In the data rows, 128 means zero.
Here are some points:
[99, 79, 129, 86, 172, 191, 140, 25, 129, 119, 53, 119, 172, 135, 114, 177, 93, 145, 164, 143, 178, 141, 102, 29, 19, 186, 147, 184, 52, 133, 82, 182, 117, 124, 109, 133, 112, 133, 156, 175, 130, 128, 199, 124, 2, 88, 151, 160, 36, 55, 223, 133, 213, 73, 115, 79, 144, 85, 106, 148, 122, 59, 64, 85]
[145, 128, 135, 119, 131, 128, 131, 143, 131, 125, 131, 139, 129, 138, 144, 130, 119, 120, 150, 119, 125, 123, 128, 132, 110, 129, 146, 137, 133, 136, 115, 115, 130, 139, 125, 150, 124, 150, 132, 117, 119, 129, 110, 131, 113, 124, 125, 112, 128, 129, 117, 128, 127, 145, 128, 125, 130, 126, 133, 129, 118, 132, 144, 131]
[42, 131, 83, 90, 137, 101, 140, 146, 87, 49, 190, 83, 93, 71, 126, 106, 100, 124, 123, 157, 187, 187, 42, 200, 170, 129, 76, 71, 91, 149, 102, 162, 68, 147, 162, 116, 231, 80, 164, 243, 224, 194, 78, 131, 99, 155, 174, 100, 177, 81, 118, 112, 136, 127, 169, 101, 181, 54, 61, 205, 195, 111, 68, 127]
[142, 120, 139, 122, 103, 131, 117, 135, 134, 130, 138, 123, 112, 127, 139, 135, 128, 143, 140, 123, 119, 119, 131, 130, 115, 119, 118, 150, 147, 133, 129, 116, 134, 118, 118, 122, 120, 135, 130, 132, 119, 106, 118, 123, 137, 117, 128, 109, 129, 131, 135, 125, 134, 137, 132, 122, 118, 127, 133, 127, 141, 135, 138, 138]
[130, 146, 145, 144, 131, 119, 132, 150, 115, 135, 130, 141, 118, 136, 107, 117, 138, 122, 119, 131, 125, 141, 134, 113, 117, 123, 118, 158, 146, 128, 139, 121, 109, 133, 119, 126, 137, 119, 139, 119, 122, 134, 109, 99, 152, 128, 116, 137, 139, 127, 124, 135, 134, 118, 138, 108, 121, 112, 113, 153, 146, 119, 143, 135]
[32, 128, 123, 124, 145, 92, 113, 108, 100, 119, 82, 110, 154, 107, 89, 181, 18, 49, 212, 66, 164, 112, 116, 99, 148, 121, 210, 234, 63, 64, 89, 105, 141, 21, 109, 139, 61, 115, 151, 127, 158, 123, 142, 149, 127, 109, 152, 244, 116, 73, 107, 207, 144, 58, 204, 0, 155, 152, 51, 72, 214, 201, 88, 129]
[84, 82, 0, 133, 192, 0, 141, 20, 252, 255, 80, 0, 214, 110, 114, 15, 111, 30, 36, 220, 77, 144, 120, 113, 152, 255, 136, 19, 64, 18, 151, 15, 56, 109, 0, 23, 255, 89, 116, 105, 203, 210, 211, 255, 166, 165, 126, 30, 115, 111, 58, 115, 90, 53, 14, 133, 168, 151, 0, 108, 194, 40, 134, 57]
[120, 118, 151, 91, 146, 122, 108, 135, 151, 118, 110, 140, 124, 91, 126, 157, 95, 145, 119, 152, 146, 132, 123, 109, 128, 130, 148, 145, 146, 133, 97, 104, 142, 135, 119, 135, 84, 106, 114, 88, 111, 123, 160, 158, 123, 154, 122, 165, 152, 105, 116, 161, 116, 91, 122, 139, 142, 133, 120, 119, 104, 130, 117, 113]
[66, 148, 108, 115, 127, 101, 121, 125, 91, 104, 149, 114, 106, 100, 85, 95, 94, 92, 132, 164, 188, 155, 57, 138, 118, 176, 134, 95, 103, 109, 95, 126, 76, 140, 132, 98, 164, 143, 145, 204, 155, 143, 115, 144, 108, 142, 148, 142, 163, 65, 108, 148, 134, 73, 139, 95, 115, 91, 116, 132, 149, 89, 85, 121]
[139, 126, 144, 75, 156, 112, 103, 148, 121, 108, 115, 179, 137, 100, 149, 155, 117, 146, 127, 148, 156, 129, 123, 107, 128, 123, 160, 122, 155, 128, 103, 112, 143, 138, 120, 149, 78, 106, 99, 117, 108, 135, 160, 128, 110, 146, 122, 155, 151, 112, 113, 166, 106, 81, 126, 121, 131, 124, 128, 107, 96, 146, 112, 102]
[131, 134, 129, 132, 131, 126, 123, 127, 140, 127, 126, 124, 118, 134, 130, 129, 110, 139, 134, 121, 131, 123, 144, 124, 120, 110, 130, 120, 122, 134, 128, 111, 125, 129, 116, 135, 121, 155, 110, 115, 122, 114, 131, 140, 132, 137, 105, 135, 131, 124, 107, 122, 119, 143, 119, 134, 117, 128, 160, 131, 117, 122, 123, 125]
[186, 92, 48, 153, 146, 203, 175, 72, 82, 58, 112, 146, 150, 54, 168, 150, 173, 134, 118, 180, 81, 122, 128, 170, 103, 128, 156, 100, 109, 137, 143, 140, 166, 51, 86, 55, 170, 79, 81, 111, 195, 99, 159, 148, 125, 136, 184, 162, 100, 200, 191, 82, 182, 201, 145, 153, 155, 121, 131, 214, 165, 96, 133, 72]
[74, 51, 68, 42, 245, 72, 169, 56, 80, 124, 66, 141, 0, 198, 29, 238, 76, 210, 69, 217, 255, 226, 225, 138, 250, 96, 132, 18, 113, 0, 129, 255, 93, 0, 92, 192, 82, 255, 223, 141, 255, 255, 20, 189, 96, 71, 0, 152, 255, 110, 238, 47, 200, 126, 220, 228, 69, 99, 95, 77, 143, 93, 94, 107]
[154, 115, 148, 152, 115, 161, 152, 170, 125, 108, 132, 135, 116, 137, 171, 142, 111, 153, 157, 101, 91, 113, 168, 79, 141, 111, 107, 173, 122, 97, 143, 145, 127, 115, 117, 180, 142, 148, 89, 118, 126, 128, 93, 113, 144, 158, 103, 112, 123, 127, 138, 95, 118, 172, 128, 164, 78, 109, 128, 139, 163, 129, 180, 149]
[122, 108, 142, 123, 145, 134, 128, 149, 136, 140, 153, 123, 130, 117, 137, 127, 135, 144, 136, 136, 123, 145, 139, 100, 140, 110, 152, 133, 114, 121, 108, 111, 113, 125, 118, 137, 125, 131, 117, 131, 114, 137, 123, 121, 134, 144, 119, 124, 128, 95, 128, 159, 128, 145, 120, 144, 122, 113, 140, 110, 125, 128, 124, 148]
[12, 0, 110, 160, 210, 91, 48, 112, 54, 0, 188, 0, 144, 155, 54, 104, 178, 156, 83, 121, 243, 84, 178, 185, 91, 200, 0, 131, 90, 12, 255, 89, 6, 83, 255, 72, 156, 92, 208, 219, 160, 255, 120, 190, 255, 235, 130, 110, 134, 98, 8, 197, 0, 0, 0, 205, 27, 118, 121, 162, 244, 77, 154, 255]
[163, 126, 110, 118, 111, 177, 168, 123, 73, 114, 107, 135, 115, 115, 137, 125, 159, 129, 116, 197, 111, 191, 102, 135, 97, 158, 149, 120, 68, 137, 125, 163, 141, 98, 108, 82, 134, 72, 107, 106, 199, 121, 108, 148, 113, 101, 173, 142, 112, 174, 197, 98, 114, 199, 159, 139, 143, 123, 138, 162, 161, 116, 135, 70]
[131, 131, 127, 142, 127, 160, 135, 124, 128, 143, 132, 137, 114, 160, 142, 133, 122, 131, 134, 132, 97, 123, 108, 124, 126, 121, 97, 153, 114, 133, 139, 120, 133, 129, 137, 135, 129, 128, 149, 127, 112, 129, 132, 116, 112, 142, 130, 142, 126, 127, 121, 148, 124, 119, 130, 126, 126, 134, 173, 148, 132, 145, 154, 141]
[104, 120, 138, 255, 121, 97, 167, 90, 255, 211, 193, 36, 134, 0, 83, 99, 255, 255, 82, 129, 20, 108, 122, 226, 93, 255, 34, 199, 117, 183, 154, 89, 20, 240, 31, 126, 169, 79, 255, 174, 119, 186, 155, 226, 227, 255, 164, 120, 14, 136, 174, 0, 155, 135, 100, 167, 142, 91, 148, 112, 0, 62, 106, 125]
[129, 59, 0, 255, 126, 215, 150, 56, 118, 0, 98, 167, 197, 70, 193, 149, 218, 110, 49, 171, 69, 46, 188, 105, 186, 116, 162, 24, 216, 129, 158, 170, 196, 83, 145, 0, 215, 80, 95, 77, 218, 91, 178, 136, 163, 158, 250, 169, 104, 224, 136, 71, 232, 119, 97, 160, 102, 255, 96, 211, 163, 155, 90, 228]
[129, 126, 133, 114, 88, 163, 133, 127, 92, 151, 111, 131, 135, 162, 143, 151, 144, 157, 149, 137, 121, 114, 125, 143, 108, 152, 108, 108, 125, 163, 138, 115, 127, 108, 162, 139, 117, 133, 155, 111, 128, 126, 132, 115, 111, 122, 142, 116, 104, 142, 141, 167, 149, 119, 103, 129, 103, 151, 132, 136, 116, 114, 172, 130]
[148, 95, 145, 151, 124, 129, 121, 129, 133, 158, 137, 118, 128, 134, 172, 121, 111, 148, 135, 108, 96, 128, 131, 116, 112, 125, 131, 138, 128, 141, 116, 116, 110, 110, 146, 131, 107, 147, 122, 134, 140, 89, 105, 103, 122, 139, 133, 80, 109, 117, 142, 140, 133, 181, 123, 168, 130, 138, 153, 121, 127, 112, 155, 143]
[108, 144, 183, 136, 78, 188, 131, 157, 91, 165, 143, 191, 180, 48, 127, 186, 173, 151, 209, 121, 80, 89, 140, 158, 192, 55, 84, 142, 78, 164, 117, 123, 200, 80, 81, 158, 119, 80, 97, 118, 185, 149, 213, 102, 148, 96, 164, 87, 97, 202, 120, 78, 40, 208, 27, 143, 149, 236, 98, 108, 99, 145, 154, 113]
[162, 98, 144, 147, 120, 150, 142, 172, 138, 133, 132, 128, 110, 151, 138, 150, 113, 175, 148, 94, 88, 134, 178, 72, 165, 90, 82, 160, 129, 101, 165, 169, 110, 131, 132, 173, 136, 145, 82, 109, 139, 136, 94, 101, 140, 151, 102, 130, 111, 115, 104, 96, 126, 179, 136, 171, 76, 96, 128, 133, 154, 144, 182, 181]
[172, 157, 123, 119, 127, 154, 140, 166, 140, 113, 151, 118, 124, 158, 170, 123, 111, 142, 167, 98, 121, 132, 157, 89, 150, 125, 107, 173, 123, 104, 139, 133, 116, 129, 117, 159, 133, 136, 107, 143, 111, 115, 97, 114, 149, 122, 93, 108, 112, 122, 142, 99, 110, 163, 130, 148, 119, 118, 115, 132, 146, 122, 137, 148]
[147, 112, 147, 155, 128, 148, 115, 130, 148, 144, 128, 128, 120, 123, 144, 118, 132, 143, 129, 122, 131, 119, 128, 140, 123, 139, 124, 130, 127, 141, 119, 121, 128, 118, 139, 131, 112, 131, 124, 141, 129, 121, 105, 115, 116, 128, 137, 94, 123, 118, 144, 144, 128, 152, 103, 147, 123, 124, 147, 109, 121, 121, 151, 135]
[133, 146, 52, 152, 178, 8, 67, 41, 212, 173, 142, 152, 84, 125, 133, 52, 159, 17, 77, 159, 107, 140, 114, 120, 78, 181, 206, 16, 122, 77, 74, 76, 54, 75, 70, 38, 158, 106, 178, 160, 144, 176, 144, 250, 187, 120, 197, 48, 118, 212, 150, 117, 134, 151, 148, 92, 167, 155, 50, 105, 132, 44, 84, 83]
[177, 131, 152, 150, 182, 110, 140, 139, 155, 126, 186, 66, 161, 139, 138, 135, 123, 127, 90, 143, 159, 146, 122, 162, 119, 135, 97, 91, 184, 149, 103, 121, 109, 175, 170, 72, 128, 131, 127, 158, 105, 101, 102, 133, 133, 125, 88, 97, 174, 99, 130, 114, 146, 144, 176, 118, 70, 79, 102, 95, 122, 121, 133, 120]
[94, 91, 117, 109, 120, 72, 140, 114, 117, 113, 127, 169, 84, 105, 104, 160, 133, 86, 125, 184, 207, 172, 89, 82, 138, 174, 164, 144, 147, 116, 136, 104, 180, 72, 160, 150, 144, 115, 58, 172, 140, 194, 50, 232, 102, 158, 83, 153, 135, 144, 97, 70, 112, 70, 159, 102, 75, 93, 74, 99, 193, 163, 88, 120]
[48, 120, 95, 209, 255, 144, 2, 53, 117, 0, 84, 110, 160, 140, 8, 76, 54, 202, 32, 255, 157, 255, 0, 128, 249, 55, 0, 0, 164, 163, 211, 255, 198, 122, 39, 248, 255, 255, 18, 197, 255, 205, 139, 58, 137, 74, 183, 101, 185, 255, 209, 117, 76, 131, 139, 110, 29, 119, 150, 232, 145, 163, 0, 168]
12 more points follow, each with its number after it:
[149, 131, 185, 109, 170, 163, 181, 181, 75, 162, 115, 111, 104, 128, 101, 161, 137, 91, 81, 162, 129, 174, 116, 166, 136, 108, 149, 114, 158, 129, 174, 164, 128, 151, 115, 117, 100, 60, 177, 102, 112, 130, 173, 112, 164, 150, 70, 82, 144, 95, 96, 157, 70, 70, 179, 110, 108, 138, 86, 137, 120, 160, 142, 72] 0
[154, 120, 92, 89, 174, 120, 132, 130, 139, 129, 131, 94, 118, 81, 141, 153, 125, 107, 130, 120, 108, 117, 127, 76, 149, 85, 165, 144, 120, 115, 157, 115, 154, 146, 112, 157, 126, 85, 137, 80, 113, 129, 176, 152, 106, 119, 107, 139, 149, 164, 113, 112, 126, 189, 144, 112, 146, 133, 145, 136, 102, 180, 92, 140] 1
[118, 123, 161, 139, 142, 122, 139, 158, 135, 148, 109, 104, 106, 121, 118, 158, 118, 115, 93, 135, 112, 134, 134, 141, 138, 145, 151, 102, 151, 104, 115, 146, 145, 157, 133, 143, 123, 115, 142, 108, 100, 141, 137, 106, 178, 144, 94, 107, 108, 107, 87, 138, 90, 68, 172, 102, 118, 135, 98, 158, 119, 177, 139, 77] 2
[133, 117, 118, 109, 152, 134, 137, 136, 122, 130, 112, 131, 107, 87, 155, 123, 131, 121, 128, 131, 124, 124, 149, 101, 105, 105, 173, 124, 128, 125, 120, 121, 152, 151, 117, 134, 118, 118, 123, 118, 115, 115, 138, 159, 108, 115, 135, 127, 126, 172, 125, 112, 122, 156, 148, 169, 143, 140, 124, 147, 115, 137, 116, 147] 3
[133, 130, 143, 128, 124, 148, 137, 143, 143, 130, 133, 125, 136, 129, 130, 134, 124, 130, 144, 126, 121, 125, 144, 125, 130, 129, 124, 155, 136, 127, 118, 131, 128, 129, 151, 129, 127, 137, 138, 108, 120, 112, 124, 125, 129, 146, 124, 125, 127, 119, 108, 132, 121, 134, 116, 156, 139, 122, 155, 123, 128, 134, 133, 135] 4
[124, 135, 139, 126, 125, 146, 125, 144, 135, 139, 140, 135, 130, 134, 127, 127, 129, 129, 135, 133, 126, 103, 147, 141, 128, 127, 141, 146, 148, 133, 138, 116, 122, 141, 128, 140, 106, 126, 125, 127, 122, 118, 127, 121, 132, 141, 123, 117, 126, 132, 137, 148, 125, 123, 116, 152, 129, 133, 137, 131, 138, 126, 129, 127] 5
[135, 117, 106, 101, 140, 139, 105, 124, 117, 139, 106, 128, 117, 84, 135, 125, 143, 119, 143, 139, 114, 114, 136, 96, 117, 99, 179, 133, 116, 130, 136, 126, 143, 144, 129, 152, 111, 112, 111, 90, 109, 119, 156, 149, 107, 128, 118, 134, 132, 166, 116, 108, 123, 148, 132, 151, 143, 147, 118, 151, 88, 145, 126, 141] 6
[142, 118, 144, 122, 134, 121, 137, 138, 105, 140, 106, 113, 114, 139, 124, 146, 126, 116, 110, 149, 121, 126, 142, 140, 124, 153, 150, 130, 157, 114, 115, 145, 151, 155, 154, 145, 110, 118, 119, 107, 87, 113, 139, 113, 177, 144, 112, 110, 101, 115, 94, 128, 115, 78, 159, 99, 114, 122, 120, 153, 129, 151, 131, 72] 7
[135, 133, 127, 122, 114, 147, 126, 153, 127, 135, 137, 98, 136, 155, 150, 129, 123, 126, 150, 134, 144, 107, 131, 113, 109, 130, 120, 139, 138, 120, 126, 118, 137, 137, 117, 137, 124, 140, 122, 124, 104, 110, 123, 137, 150, 131, 129, 106, 131, 116, 127, 123, 126, 136, 116, 138, 133, 153, 143, 121, 141, 101, 133, 126] 8
[130, 140, 152, 139, 136, 147, 121, 136, 149, 155, 117, 113, 117, 157, 143, 133, 124, 118, 144, 114, 127, 112, 135, 133, 126, 147, 136, 136, 128, 130, 112, 122, 115, 114, 122, 137, 102, 125, 134, 131, 112, 124, 103, 104, 127, 120, 122, 99, 138, 122, 144, 135, 112, 157, 120, 156, 117, 117, 150, 124, 127, 119, 148, 122] 9
[205, 101, 56, 47, 178, 140, 107, 30, 120, 100, 87, 196, 0, 143, 66, 230, 88, 110, 131, 0, 238, 36, 255, 149, 127, 125, 134, 104, 90, 0, 184, 110, 12, 183, 82, 158, 117, 87, 166, 100, 61, 75, 181, 116, 111, 40, 147, 138, 189, 141, 165, 112, 147, 182, 114, 43, 67, 174, 125, 118, 170, 217, 99, 115] 10
[168, 204, 64, 221, 0, 231, 255, 197, 206, 87, 143, 212, 198, 54, 233, 216, 100, 196, 11, 39, 2, 179, 68, 148, 96, 232, 72, 120, 255, 225, 146, 173, 185, 128, 96, 234, 216, 205, 110, 60, 113, 99, 163, 180, 135, 0, 46, 170, 72, 197, 244, 222, 116, 232, 29, 149, 136, 252, 238, 121, 62, 133, 42, 0] 11
Which two of these numbered points are nearest to each point below, looking only along the 7 directions in which the first points spread most? Their numbers follow each, nearest first.
[144, 138, 148, 114, 65, 156, 140, 153, 99, 173, 133, 126, 146, 125, 140, 151, 135, 167, 163, 134, 118, 131, 131, 143, 130, 149, 131, 101, 120, 142, 152, 122, 158, 110, 170, 136, 129, 107, 163, 123, 124, 156, 158, 119, 138, 107, 160, 129, 107, 170, 143, 147, 119, 126, 115, 154, 124, 166, 137, 128, 83, 104, 173, 139] > 4 5
[89, 63, 103, 130, 0, 39, 93, 102, 255, 167, 27, 162, 134, 165, 138, 50, 238, 249, 102, 101, 79, 116, 101, 88, 178, 123, 164, 150, 3, 90, 198, 82, 105, 227, 146, 100, 22, 0, 0, 56, 103, 63, 245, 54, 0, 186, 255, 131, 166, 185, 203, 85, 115, 47, 13, 171, 227, 186, 108, 101, 255, 102, 198, 142] > 6 1
[204, 74, 117, 96, 121, 126, 132, 248, 173, 237, 66, 191, 177, 102, 82, 41, 188, 186, 106, 148, 48, 104, 119, 71, 55, 104, 183, 225, 6, 162, 253, 179, 38, 245, 201, 73, 63, 6, 116, 138, 78, 70, 131, 33, 201, 65, 40, 222, 162, 237, 96, 104, 161, 142, 69, 245, 152, 16, 255, 64, 206, 127, 255, 174] > 4 9
[142, 75, 77, 101, 162, 124, 122, 126, 119, 108, 140, 104, 103, 91, 143, 166, 125, 85, 174, 109, 121, 141, 165, 94, 171, 92, 168, 149, 116, 98, 175, 102, 127, 160, 130, 180, 114, 120, 134, 75, 88, 135, 184, 166, 118, 98, 108, 118, 151, 162, 98, 127, 115, 194, 147, 103, 162, 132, 165, 108, 119, 192, 78, 143] > 1 6
[136, 134, 138, 117, 142, 126, 110, 134, 138, 99, 134, 140, 123, 99, 148, 96, 114, 111, 135, 163, 164, 137, 127, 120, 115, 116, 134, 149, 145, 134, 129, 111, 143, 149, 119, 95, 130, 143, 108, 140, 103, 113, 115, 138, 105, 139, 137, 157, 152, 83, 158, 146, 134, 126, 127, 117, 129, 126, 131, 102, 137, 84, 122, 155] > 7 2
[188, 136, 149, 152, 167, 92, 131, 144, 178, 113, 207, 67, 166, 171, 131, 128, 132, 109, 124, 146, 148, 159, 151, 176, 121, 155, 107, 64, 198, 150, 120, 103, 103, 185, 165, 72, 120, 145, 142, 171, 115, 101, 88, 149, 132, 120, 80, 107, 174, 91, 156, 120, 150, 116, 155, 111, 70, 75, 106, 78, 88, 128, 135, 123] > 0 2
[136, 144, 124, 149, 123, 156, 119, 133, 135, 141, 127, 132, 122, 147, 138, 121, 129, 122, 134, 131, 127, 115, 142, 128, 105, 124, 103, 158, 129, 131, 122, 128, 129, 122, 135, 146, 152, 133, 137, 118, 128, 125, 124, 112, 142, 122, 114, 111, 126, 122, 137, 140, 120, 141, 114, 134, 153, 127, 145, 150, 145, 121, 130, 135] > 5 8
[180, 115, 185, 89, 33, 176, 179, 136, 105, 126, 174, 138, 169, 165, 167, 186, 170, 149, 104, 164, 79, 154, 120, 172, 198, 154, 98, 125, 84, 118, 113, 113, 124, 124, 112, 149, 192, 130, 228, 73, 117, 83, 134, 62, 89, 74, 81, 35, 211, 189, 160, 91, 62, 146, 103, 111, 194, 186, 151, 99, 69, 183, 149, 50] > 1 9
[138, 129, 139, 126, 137, 140, 134, 146, 136, 145, 118, 124, 115, 127, 143, 128, 126, 131, 144, 138, 122, 108, 152, 127, 122, 110, 142, 137, 132, 122, 120, 111, 136, 135, 124, 145, 138, 124, 133, 120, 125, 113, 109, 109, 129, 130, 131, 128, 122, 136, 127, 131, 121, 136, 119, 134, 146, 130, 132, 126, 129, 128, 141, 125] > 8 5
[145, 132, 158, 124, 129, 140, 118, 142, 117, 133, 137, 127, 130, 153, 138, 113, 137, 132, 133, 118, 131, 121, 126, 114, 131, 127, 123, 136, 132, 116, 107, 110, 134, 133, 125, 128, 126, 145, 114, 136, 124, 105, 137, 123, 131, 136, 116, 120, 122, 128, 118, 135, 126, 131, 124, 140, 133, 145, 128, 125, 117, 119, 143, 128] > 8 5
[148, 129, 101, 114, 150, 144, 115, 135, 136, 117, 127, 117, 116, 96, 157, 135, 126, 117, 146, 120, 116, 113, 133, 105, 148, 101, 181, 115, 101, 122, 145, 133, 137, 143, 122, 155, 112, 106, 125, 94, 103, 135, 156, 161, 108, 116, 139, 123, 141, 169, 116, 125, 104, 173, 129, 134, 164, 152, 145, 134, 94, 162, 104, 144] > 6 1
[138, 154, 143, 120, 122, 134, 130, 144, 120, 147, 136, 141, 112, 147, 119, 133, 126, 113, 137, 157, 104, 136, 129, 113, 136, 126, 125, 143, 114, 117, 110, 132, 118, 135, 135, 145, 126, 96, 133, 117, 113, 149, 117, 108, 142, 117, 112, 156, 124, 126, 127, 143, 125, 104, 141, 121, 110, 118, 126, 141, 144, 121, 149, 128] > 7 0
[192, 171, 166, 78, 37, 190, 216, 133, 162, 114, 158, 181, 207, 159, 224, 237, 142, 145, 98, 105, 57, 172, 110, 169, 147, 148, 98, 137, 106, 125, 122, 112, 118, 129, 116, 159, 228, 158, 205, 58, 115, 33, 132, 86, 84, 0, 45, 64, 179, 177, 192, 117, 14, 185, 98, 134, 233, 194, 173, 117, 79, 173, 138, 10] > 1 6
[0, 105, 176, 92, 156, 103, 113, 97, 107, 54, 30, 23, 127, 148, 10, 174, 0, 0, 147, 35, 226, 73, 214, 106, 239, 212, 175, 222, 15, 29, 0, 210, 162, 34, 243, 158, 8, 105, 41, 137, 231, 154, 119, 190, 95, 40, 141, 239, 95, 81, 156, 201, 137, 164, 182, 0, 119, 129, 65, 150, 207, 245, 72, 61] > 10 7
[38, 111, 210, 255, 35, 120, 79, 253, 123, 118, 183, 255, 3, 46, 49, 248, 255, 161, 234, 33, 0, 58, 139, 149, 255, 114, 169, 125, 0, 164, 148, 227, 214, 141, 100, 193, 143, 224, 82, 46, 94, 0, 153, 133, 0, 200, 234, 171, 76, 255, 179, 34, 143, 124, 0, 123, 176, 255, 78, 26, 113, 129, 117, 104] > 11 6
[123, 123, 130, 107, 138, 144, 120, 160, 126, 115, 126, 133, 131, 112, 137, 105, 98, 147, 147, 146, 141, 110, 123, 103, 123, 95, 148, 156, 145, 115, 110, 106, 133, 134, 146, 99, 132, 157, 112, 123, 102, 127, 120, 150, 106, 148, 122, 160, 138, 93, 146, 131, 123, 127, 111, 123, 125, 128, 130, 109, 141, 93, 121, 144] > 7 0
[79, 79, 106, 72, 152, 72, 141, 130, 93, 107, 92, 121, 29, 151, 50, 211, 131, 90, 144, 181, 234, 230, 95, 102, 158, 117, 144, 111, 134, 104, 153, 127, 156, 0, 158, 154, 105, 171, 116, 158, 252, 209, 25, 246, 85, 127, 36, 139, 186, 180, 117, 40, 134, 65, 189, 143, 24, 65, 59, 98, 213, 157, 69, 77] > 10 0
[135, 254, 138, 255, 89, 233, 190, 0, 164, 167, 171, 255, 198, 10, 97, 126, 126, 164, 52, 105, 114, 175, 143, 21, 201, 199, 51, 131, 248, 208, 116, 228, 255, 213, 55, 0, 150, 21, 211, 132, 61, 96, 217, 32, 98, 31, 240, 255, 104, 46, 125, 255, 255, 162, 176, 35, 101, 122, 146, 188, 22, 255, 85, 206] > 11 6
[165, 116, 161, 152, 188, 110, 145, 137, 175, 118, 183, 74, 138, 147, 142, 114, 144, 111, 110, 115, 161, 142, 139, 151, 129, 152, 115, 118, 166, 136, 104, 128, 129, 141, 166, 82, 129, 128, 136, 161, 134, 112, 104, 151, 118, 161, 94, 104, 157, 77, 117, 115, 132, 141, 149, 114, 89, 91, 139, 97, 117, 146, 141, 127] > 0 2
[126, 143, 115, 117, 79, 153, 149, 129, 88, 149, 116, 121, 131, 145, 140, 137, 151, 109, 115, 177, 116, 178, 83, 127, 141, 148, 150, 132, 74, 136, 117, 142, 156, 135, 139, 107, 128, 66, 140, 129, 157, 114, 105, 135, 107, 125, 140, 136, 112, 131, 159, 121, 105, 157, 143, 137, 125, 123, 130, 118, 157, 131, 154, 97] > 3 6
[70, 140, 181, 196, 105, 177, 129, 148, 90, 146, 165, 237, 144, 12, 88, 203, 202, 165, 247, 57, 48, 75, 157, 167, 227, 48, 106, 152, 54, 119, 74, 151, 226, 112, 35, 159, 115, 117, 66, 76, 146, 134, 159, 67, 72, 113, 147, 61, 95, 231, 145, 46, 43, 166, 0, 109, 167, 247, 63, 74, 83, 172, 164, 89] > 11 6
[91, 155, 57, 126, 103, 86, 68, 100, 237, 78, 23, 181, 118, 184, 98, 123, 131, 91, 0, 142, 140, 178, 54, 246, 72, 109, 200, 117, 146, 247, 158, 171, 79, 102, 169, 66, 50, 99, 71, 248, 177, 107, 49, 162, 108, 121, 215, 230, 185, 104, 183, 81, 171, 182, 204, 43, 255, 33, 132, 255, 112, 125, 34, 78] > 3 1
[128, 168, 179, 116, 44, 149, 140, 177, 73, 185, 128, 149, 162, 73, 144, 188, 134, 166, 169, 133, 111, 97, 144, 147, 177, 99, 111, 114, 95, 171, 141, 99, 181, 76, 118, 142, 124, 88, 115, 128, 151, 160, 196, 108, 149, 93, 164, 87, 114, 193, 132, 97, 59, 182, 59, 174, 122, 209, 110, 118, 95, 130, 160, 90] > 6 1
[98, 157, 142, 121, 145, 123, 113, 143, 137, 117, 127, 148, 106, 109, 137, 135, 125, 78, 122, 150, 118, 132, 111, 133, 129, 117, 167, 171, 153, 118, 89, 112, 123, 126, 111, 116, 152, 93, 182, 95, 119, 133, 130, 111, 94, 121, 132, 121, 123, 118, 131, 163, 137, 89, 125, 128, 151, 152, 108, 127, 133, 128, 120, 116] > 7 2
[41, 136, 77, 83, 204, 113, 106, 83, 132, 0, 157, 99, 134, 104, 107, 112, 90, 177, 93, 181, 181, 233, 0, 211, 216, 112, 27, 40, 57, 152, 150, 168, 78, 173, 131, 122, 255, 102, 98, 245, 255, 228, 79, 121, 80, 146, 143, 81, 191, 152, 143, 104, 107, 140, 169, 173, 194, 65, 54, 245, 222, 152, 42, 103] > 2 0
[52, 31, 222, 74, 148, 144, 192, 248, 86, 36, 189, 246, 215, 0, 181, 54, 224, 167, 99, 69, 193, 136, 199, 122, 185, 204, 37, 163, 59, 233, 158, 101, 133, 129, 255, 123, 130, 115, 213, 3, 83, 2, 75, 82, 195, 125, 108, 152, 54, 101, 88, 51, 97, 115, 39, 170, 65, 209, 173, 0, 75, 154, 132, 255] > 4 5
[139, 142, 141, 128, 113, 141, 141, 132, 104, 135, 114, 120, 124, 163, 111, 141, 150, 106, 151, 116, 119, 103, 147, 129, 93, 119, 117, 117, 126, 133, 128, 108, 126, 152, 143, 149, 125, 144, 133, 135, 128, 98, 119, 103, 134, 112, 126, 97, 131, 136, 117, 122, 137, 105, 118, 158, 129, 146, 157, 145, 126, 136, 152, 126] > 4 5
[139, 126, 199, 121, 47, 165, 155, 116, 93, 148, 163, 103, 142, 157, 145, 136, 173, 141, 97, 147, 88, 129, 118, 163, 178, 134, 73, 108, 102, 144, 113, 106, 115, 160, 117, 162, 156, 127, 211, 85, 106, 115, 117, 64, 116, 115, 115, 42, 179, 177, 130, 100, 107, 126, 130, 131, 190, 194, 119, 114, 70, 175, 138, 81] > 9 5
[131, 132, 133, 128, 157, 136, 123, 152, 141, 146, 151, 119, 132, 134, 135, 118, 125, 132, 118, 139, 136, 121, 141, 108, 116, 114, 124, 142, 142, 133, 102, 118, 115, 133, 128, 125, 111, 134, 132, 125, 112, 137, 121, 122, 129, 143, 120, 132, 127, 131, 121, 143, 112, 133, 120, 142, 116, 128, 135, 122, 127, 126, 149, 148] > 8 5
[143, 155, 172, 127, 127, 122, 138, 162, 164, 153, 132, 93, 132, 129, 147, 102, 122, 104, 134, 115, 103, 121, 127, 135, 144, 122, 123, 142, 150, 127, 92, 112, 125, 126, 84, 139, 108, 100, 110, 121, 142, 115, 101, 86, 169, 161, 109, 111, 147, 133, 143, 117, 113, 134, 132, 146, 109, 144, 128, 101, 126, 129, 136, 147] > 9 8
[142, 110, 128, 123, 112, 125, 126, 163, 132, 140, 137, 120, 115, 127, 145, 131, 126, 115, 135, 130, 121, 103, 129, 131, 123, 129, 120, 143, 121, 125, 124, 104, 136, 126, 132, 130, 122, 124, 121, 133, 103, 126, 109, 111, 126, 138, 123, 129, 124, 121, 108, 134, 118, 142, 129, 126, 130, 133, 149, 104, 128, 135, 140, 146] > 8 5
[158, 125, 132, 127, 111, 133, 138, 145, 143, 150, 120, 138, 120, 114, 146, 119, 131, 129, 133, 131, 120, 123, 134, 124, 124, 118, 132, 138, 135, 112, 106, 116, 137, 119, 128, 114, 139, 127, 122, 130, 126, 119, 116, 140, 121, 139, 134, 126, 116, 138, 132, 136, 131, 130, 121, 138, 119, 115, 116, 138, 130, 139, 142, 161] > 8 5
